In the data rows, 128 means zero.
Some points:
181 100 165 171 220 151 149 83 156 132 147 166 94 138 139 151 25 32 119 75 114 114 147 127 100 117 140 92 53 94 75 141 153 47 123 119 164 97 119 84 132 192 143 137 127 162
158 25 132 111 137 120 114 122 88 167 115 143 161 163 82 61 184 158 190 157 82 140 197 120 65 170 126 104 95 81 156 139 111 153 154 73 130 43 113 131 175 164 177 167 159 147
116 121 138 99 147 141 115 193 90 119 95 57 172 49 94 166 113 74 124 177 133 186 83 84 177 184 199 139 135 120 109 181 151 186 108 198 150 146 134 150 136 134 168 59 93 91
108 119 164 128 67 136 118 115 151 165 174 149 100 62 190 70 94 138 110 223 188 160 107 93 66 157 130 81 126 128 186 151 155 76 116 116 65 62 148 143 183 172 128 164 69 186
63 100 126 138 143 140 131 159 113 8 155 124 70 123 63 98 131 127 137 112 168 105 179 148 115 128 159 109 166 84 83 78 223 152 92 61 150 136 128 123 131 104 103 110 72 84
233 91 163 111 110 125 106 139 104 98 120 149 165 159 151 165 99 181 115 79 165 108 112 103 157 115 127 120 127 89 157 177 57 115 70 81 150 135 126 159 119 34 128 109 84 140
95 138 67 206 136 127 103 178 153 163 79 199 107 178 106 102 174 101 138 102 117 116 98 84 123 190 221 149 140 108 107 161 105 123 103 45 95 106 121 93 151 131 80 68 139 191
148 151 132 125 125 77 136 104 135 115 72 133 110 113 87 141 140 231 85 228 59 126 185 85 153 69 117 141 103 106 138 125 153 53 141 167 76 132 36 39 182 195 139 98 90 157
154 149 43 90 149 179 172 101 193 94 166 145 95 109 93 134 148 175 134 117 146 213 151 156 145 153 153 186 123 124 106 221 142 124 160 101 145 128 127 116 100 158 77 107 160 121
90 125 231 134 172 127 182 178 81 157 80 164 143 84 175 115 114 134 127 159 103 184 178 153 106 67 116 214 107 115 106 139 161 100 123 153 125 158 133 191 131 111 138 99 142 177
131 105 125 8 132 48 164 131 150 158 148 168 115 121 63 185 124 51 238 95 192 134 124 124 102 108 139 142 110 200 209 111 94 96 146 140 58 111 94 116 66 115 72 80 131 65
94 140 73 96 158 82 0 201 130 74 125 154 55 106 119 168 90 97 158 155 124 178 103 185 143 156 118 102 166 132 112 82 103 128 155 163 126 96 129 113 95 58 142 129 123 157
176 138 117 113 123 92 99 165 180 164 128 94 111 117 113 112 76 99 32 121 98 133 120 128 187 154 116 105 136 147 110 73 148 98 225 64 163 154 132 225 192 118 90 162 170 96
193 143 63 126 143 168 173 187 107 108 181 98 153 162 104 205 149 75 120 179 155 53 131 131 81 145 66 141 149 144 77 141 102 145 157 122 48 122 193 148 155 104 103 140 136 166
224 145 163 147 134 144 110 179 153 68 126 128 117 190 186 6 77 138 203 194 164 103 96 106 161 170 135 181 150 109 137 142 144 169 171 188 138 151 116 84 81 193 84 151 172 105
98 131 137 72 173 137 110 125 75 172 106 108 152 111 75 44 35 186 55 95 103 81 109 65 117 159 83 110 114 192 86 102 110 165 91 120 119 130 177 133 61 147 36 77 167 129
105 101 191 134 126 115 127 100 86 184 180 142 106 223 106 187 182 130 94 124 144 211 106 133 219 191 106 89 99 19 124 135 113 134 96 134 75 151 205 94 126 155 130 145 153 78
120 161 129 146 97 158 110 144 146 134 109 116 152 100 161 167 74 134 208 103 120 134 119 215 108 83 86 96 135 102 130 58 64 170 126 91 140 167 197 142 176 191 91 68 151 157
128 160 142 170 169 164 51 75 90 156 109 121 210 177 211 139 130 117 91 128 181 132 153 186 166 115 94 106 78 162 114 169 147 125 185 59 90 139 42 124 95 75 95 115 111 72
134 149 242 104 201 102 182 138 124 129 179 123 113 128 150 101 142 107 113 119 96 100 126 194 135 111 177 50 134 168 200 200 139 162 99 101 170 176 151 96 162 148 157 122 173 184
134 82 174 156 56 152 135 170 131 116 120 158 228 176 65 114 73 155 91 67 137 177 157 155 155 52 190 74 150 194 35 130 186 140 139 177 57 120 143 133 129 130 121 137 134 113
120 173 140 146 112 94 159 183 136 148 163 121 82 172 136 179 135 180 111 127 140 151 81 93 62 137 96 90 133 132 53 116 131 176 64 121 176 160 6 128 146 61 80 192 157 185
110 125 103 123 192 161 205 124 155 164 147 164 162 164 172 82 117 145 80 112 125 141 105 121 88 90 118 150 194 113 148 49 143 144 184 169 194 89 158 73 207 60 171 95 113 52
77 91 124 168 135 169 121 94 61 113 101 134 84 78 111 212 172 152 101 140 83 55 198 159 133 155 176 116 173 128 110 123 73 111 210 118 128 142 139 95 44 129 111 136 172 140
127 90 163 140 82 127 136 54 189 135 113 180 112 108 74 95 126 113 170 189 43 116 55 150 102 112 153 186 20 124 129 134 133 156 172 130 163 126 147 104 110 49 128 148 81 153
82 170 143 112 120 231 103 152 161 77 162 111 128 112 123 68 121 124 118 103 61 149 172 126 116 164 90 149 38 140 210 107 89 97 76 168 73 189 112 91 175 83 158 170 185 121
112 132 102 88 116 203 171 120 67 203 69 143 101 85 128 131 134 63 182 143 176 147 86 83 121 112 174 96 136 74 158 110 172 170 182 107 117 241 87 166 133 147 139 175 106 128
146 86 113 168 135 133 190 114 106 123 205 133 140 86 180 92 139 134 127 117 94 121 102 141 175 168 138 176 139 155 97 73 74 166 115 136 68 104 19 179 124 134 252 63 118 125
83 89 100 163 115 133 108 149 139 95 169 93 254 81 135 193 175 161 171 98 121 133 57 120 139 170 73 105 111 179 128 120 216 59 172 94 192 142 111 98 140 161 157 130 127 117
93 72 111 80 137 132 72 80 108 97 199 61 109 189 206 190 118 112 119 147 103 154 87 58 177 65 194 196 135 80 134 53 124 164 81 88 120 120 122 141 106 177 140 126 143 121
65 106 104 120 194 134 184 102 132 90 46 100 51 175 155 95 144 143 150 71 125 146 78 187 150 123 87 91 155 179 136 147 171 111 109 176 81 108 113 188 157 140 146 150 90 164
198 118 92 148 105 48 87 68 45 109 148 131 134 133 71 155 115 131 123 109 191 168 179 84 145 129 147 149 153 160 113 102 187 168 93 141 169 173 168 142 159 76 131 187 158 214
206 149 183 144 88 136 77 130 156 149 71 119 39 122 155 147 180 97 150 120 107 84 189 121 85 169 71 146 101 153 119 147 201 205 114 122 155 88 118 135 132 188 113 78 108 16
166 214 168 148 101 152 154 43 81 123 118 27 184 73 68 101 151 119 123 136 132 122 85 185 121 114 157 95 173 93 136 91 105 107 98 91 161 32 89 160 158 114 63 160 142 119
99 171 140 143 91 107 126 105 149 140 109 146 182 160 135 153 179 131 178 125 117 81 141 147 198 146 74 113 145 94 131 62 133 94 102 146 183 103 127 155 119 131 47 145 69 199
106 113 56 179 78 88 215 121 110 140 116 204 102 135 131 138 37 118 128 154 111 103 144 158 149 145 129 149 117 163 177 169 83 90 55 117 156 133 143 165 189 153 146 116 120 64
96 106 137 205 119 82 82 144 158 144 178 45 124 102 92 110 129 140 132 74 178 116 186 74 136 85 51 136 151 151 130 171 64 190 136 93 122 156 167 70 180 103 133 161 30 182
88 122 148 145 136 106 123 139 134 61 95 169 153 102 167 102 180 149 17 133 165 137 98 144 48 105 181 163 19 149 136 114 49 131 135 146 145 148 168 133 137 204 89 171 113 93
152 135 59 197 213 118 119 107 210 130 123 127 169 143 84 119 173 154 121 189 140 173 178 127 75 57 95 107 169 153 122 87 134 96 55 115 121 190 135 175 38 109 140 127 120 86
40 114 95 107 61 163 153 102 135 154 130 100 107 179 148 81 106 96 112 172 204 106 172 108 158 98 91 84 104 184 130 128 84 122 160 198 222 79 88 132 129 85 208 48 206 163
163 189 130 115 141 185 94 154 149 159 109 118 116 107 84 151 182 182 169 152 170 85 75 130 169 27 136 105 119 140 95 126 118 67 93 60 143 70 199 113 98 137 190 149 134 115
125 136 149 90 104 75 152 72 117 143 160 113 112 109 154 77 186 125 186 126 84 143 156 97 104 215 152 128 168 122 9 147 55 34 141 153 116 179 184 91 109 88 124 154 84 75
115 255 160 158 102 94 141 130 92 99 103 122 145 215 109 147 66 137 116 98 91 110 116 109 66 154 145 140 165 164 194 153 152 137 202 146 120 112 129 132 48 141 215 127 91 121
217 140 59 166 96 86 141 162 115 87 169 107 136 71 210 100 182 112 137 85 109 130 140 59 134 57 113 59 75 115 158 144 126 161 150 156 99 134 162 145 95 76 58 121 146 131
116 145 156 89 181 133 128 68 195 93 72 210 154 65 138 179 108 138 170 90 186 104 124 57 143 179 112 151 168 89 126 163 158 199 164 168 110 88 134 217 173 131 165 169 146 105
132 106 59 71 141 170 99 167 107 208 137 55 112 152 147 191 113 197 154 71 100 82 167 135 128 126 213 157 114 95 149 134 130 129 111 238 165 139 103 140 138 135 92 124 78 93
119 139 143 96 83 104 50 94 134 156 202 169 102 142 110 76 166 119 84 108 117 55 57 199 84 92 103 167 160 24 149 197 178 99 139 164 115 159 115 143 94 169 156 38 157 145
140 100 101 65 85 149 142 151 131 121 110 158 159 125 159 90 143 24 52 137 65 128 133 155 160 118 71 179 215 165 169 116 93 113 52 132 173 126 93 85 92 153 156 206 89 153
95 102 119 114 91 73 172 155 168 130 30 71 91 99 158 187 119 137 108 138 145 144 132 174 125 164 137 156 127 134 168 133 136 115 128 100 50 85 170 42 63 111 162 163 233 112
These points spread out most along one direction. Take the direction at right angles to it along which they spread out most. Go by this last direction. How far along it is each point below, from 0 to 99? The average is 50, and the first point in the table lies past the average. One standard deviation of the points above along it is 16.
77 91 124 168 135 169 121 94 61 113 101 134 84 78 111 212 172 152 101 140 83 55 198 159 133 155 176 116 173 128 110 123 73 111 210 118 128 142 139 95 44 129 111 136 172 140 33
166 214 168 148 101 152 154 43 81 123 118 27 184 73 68 101 151 119 123 136 132 122 85 185 121 114 157 95 173 93 136 91 105 107 98 91 161 32 89 160 158 114 63 160 142 119 70
131 105 125 8 132 48 164 131 150 158 148 168 115 121 63 185 124 51 238 95 192 134 124 124 102 108 139 142 110 200 209 111 94 96 146 140 58 111 94 116 66 115 72 80 131 65 8
110 125 103 123 192 161 205 124 155 164 147 164 162 164 172 82 117 145 80 112 125 141 105 121 88 90 118 150 194 113 148 49 143 144 184 169 194 89 158 73 207 60 171 95 113 52 65
152 135 59 197 213 118 119 107 210 130 123 127 169 143 84 119 173 154 121 189 140 173 178 127 75 57 95 107 169 153 122 87 134 96 55 115 121 190 135 175 38 109 140 127 120 86 63
224 145 163 147 134 144 110 179 153 68 126 128 117 190 186 6 77 138 203 194 164 103 96 106 161 170 135 181 150 109 137 142 144 169 171 188 138 151 116 84 81 193 84 151 172 105 39
198 118 92 148 105 48 87 68 45 109 148 131 134 133 71 155 115 131 123 109 191 168 179 84 145 129 147 149 153 160 113 102 187 168 93 141 169 173 168 142 159 76 131 187 158 214 52
206 149 183 144 88 136 77 130 156 149 71 119 39 122 155 147 180 97 150 120 107 84 189 121 85 169 71 146 101 153 119 147 201 205 114 122 155 88 118 135 132 188 113 78 108 16 33
112 132 102 88 116 203 171 120 67 203 69 143 101 85 128 131 134 63 182 143 176 147 86 83 121 112 174 96 136 74 158 110 172 170 182 107 117 241 87 166 133 147 139 175 106 128 26
146 86 113 168 135 133 190 114 106 123 205 133 140 86 180 92 139 134 127 117 94 121 102 141 175 168 138 176 139 155 97 73 74 166 115 136 68 104 19 179 124 134 252 63 118 125 53
217 140 59 166 96 86 141 162 115 87 169 107 136 71 210 100 182 112 137 85 109 130 140 59 134 57 113 59 75 115 158 144 126 161 150 156 99 134 162 145 95 76 58 121 146 131 54
